[[ 25.5  -3.1 -20.4   3.1 -42.2 -41.1  44.5   0.5   6.3 -27.5]
 [ 12.0   4.2 -20.1  -2.2 -35.1 -23.5  29.9  31.6 -12.3 -15.6]
 [ 13.8 -12.0  -9.6   7.4 -21.1 -19.4  21.8  22.1   0.8 -14.5]
 [ 14.3 -10.0   1.0   1.3 -23.0 -27.9   7.1  27.9   3.7 -37.6]
 [ 23.8 -24.9   7.5 -27.7 -19.1 -15.6 -11.7  21.1 -23.7 -13.3]
 [ 29.0 -31.8  14.5 -39.2  -8.0 -18.9 -47.1  26.5  -1.2 -24.0]
 [ 24.6 -30.3   9.0 -19.0  10.6 -25.9 -61.4  22.5  -3.9 -15.3]]
|
[[ 12.0   4.2 -20.1  -2.2 -35.1 -23.5  29.9  31.6 -12.3 -15.6]
 [ 13.8 -12.0  -9.6   7.4 -21.1 -19.4  21.8  22.1   0.8 -14.5]
 [ 14.3 -10.0   1.0   1.3 -23.0 -27.9   7.1  27.9   3.7 -37.6]
 [ 23.8 -24.9   7.5 -27.7 -19.1 -15.6 -11.7  21.1 -23.7 -13.3]
 [ 24.6 -30.3   9.0 -19.0  10.6 -25.9 -61.4  22.5  -3.9 -15.3]
 [ 25.5  -3.1 -20.4   3.1 -42.2 -41.1  44.5   0.5   6.3 -27.5]
 [ 29.0 -31.8  14.5 -39.2  -8.0 -18.9 -47.1  26.5  -1.2 -24.0]]

[[-20.5 -34.0   4.0   6.7  51.1  48.2 -29.5  20.1   8.0  37.4 -28.3  50.1
    7.7  42.0  32.2  40.2]
 [ 18.2  33.9  -1.1  -5.3 -51.0 -52.1  27.6 -18.9  -3.8 -41.5  33.6 -52.9
   -6.2 -42.6 -26.9 -38.7]
 [ 63.0  15.8 -24.4 -36.4 -11.9 -66.8  12.5 -49.6 -23.9 -28.8   5.7 -49.4
  -15.1 -26.6  -6.9 -15.3]
 [ 47.6  -6.2 -27.1 -55.2  62.4  -8.2  -6.3 -49.1  -8.4   5.1  -1.2  -1.5
  -43.7  13.7  45.1 -33.8]]
|
[[-20.5 -34.0   4.0   6.7  51.1  48.2 -29.5  20.1   8.0  37.4 -28.3  50.1
    7.7  42.0  32.2  40.2]
 [ 18.2  33.9  -1.1  -5.3 -51.0 -52.1  27.6 -18.9  -3.8 -41.5  33.6 -52.9
   -6.2 -42.6 -26.9 -38.7]
 [ 47.6  -6.2 -27.1 -55.2  62.4  -8.2  -6.3 -49.1  -8.4   5.1  -1.2  -1.5
  -43.7  13.7  45.1 -33.8]
 [ 63.0  15.8 -24.4 -36.4 -11.9 -66.8  12.5 -49.6 -23.9 -28.8   5.7 -49.4
  -15.1 -26.6  -6.9 -15.3]]

[[ 18.0  -4.4]
 [ 19.3  -6.0]
 [ 18.8  -5.2]
 [ 20.5  -3.3]
 [-20.5   3.6]
 [ 18.7  -4.3]
 [ 19.7  -4.4]
 [ 16.6  -6.5]
 [ 37.7 -13.8]
 [ 59.6 -14.8]]
|
[[-20.5   3.6]
 [ 16.6  -6.5]
 [ 18.0  -4.4]
 [ 18.7  -4.3]
 [ 18.8  -5.2]
 [ 19.3  -6.0]
 [ 19.7  -4.4]
 [ 20.5  -3.3]
 [ 37.7 -13.8]
 [ 59.6 -14.8]]

[[ 70.2 -26.0]
 [-16.7 -11.4]
 [  8.3  13.4]
 [ 20.6  -4.7]
 [ -0.9  46.2]
 [  4.2   1.9]]
|
[[-16.7 -11.4]
 [ -0.9  46.2]
 [  4.2   1.9]
 [  8.3  13.4]
 [ 20.6  -4.7]
 [ 70.2 -26.0]]

[[-33.2 -36.5 -62.6 -40.6  21.4  -8.2 -10.2]
 [  5.5 -10.5 -12.5   8.5  17.2 -14.6   0.1]
 [-15.9 -17.1 -11.5  20.4   5.3 -11.5 -52.1]]
|
[[-33.2 -36.5 -62.6 -40.6  21.4  -8.2 -10.2]
 [-15.9 -17.1 -11.5  20.4   5.3 -11.5 -52.1]
 [  5.5 -10.5 -12.5   8.5  17.2 -14.6   0.1]]

[[-47.2  54.4 -66.3 -28.6   8.8]
 [-29.3 -27.1  27.6  26.7  20.7]
 [ 16.3   9.3  16.0  12.8  10.2]
 [ 42.6 -63.9  64.7  25.9 -13.1]
 [-21.9 -11.3   1.0   4.0   5.2]
 [ 37.8 -71.6  52.7  14.5 -24.4]
 [ 33.9 -46.1  51.0  21.4  -7.8]
 [ 23.9  13.6  25.8  21.6  17.4]
 [  7.5  -9.5 -17.1 -22.7 -26.1]
 [ 34.4   1.4 -17.4 -26.6 -31.8]
 [-38.4 -32.6  32.7  33.2  27.1]]
|
[[-47.2  54.4 -66.3 -28.6   8.8]
 [-38.4 -32.6  32.7  33.2  27.1]
 [-29.3 -27.1  27.6  26.7  20.7]
 [-21.9 -11.3   1.0   4.0   5.2]
 [  7.5  -9.5 -17.1 -22.7 -26.1]
 [ 16.3   9.3  16.0  12.8  10.2]
 [ 23.9  13.6  25.8  21.6  17.4]
 [ 33.9 -46.1  51.0  21.4  -7.8]
 [ 34.4   1.4 -17.4 -26.6 -31.8]
 [ 37.8 -71.6  52.7  14.5 -24.4]
 [ 42.6 -63.9  64.7  25.9 -13.1]]
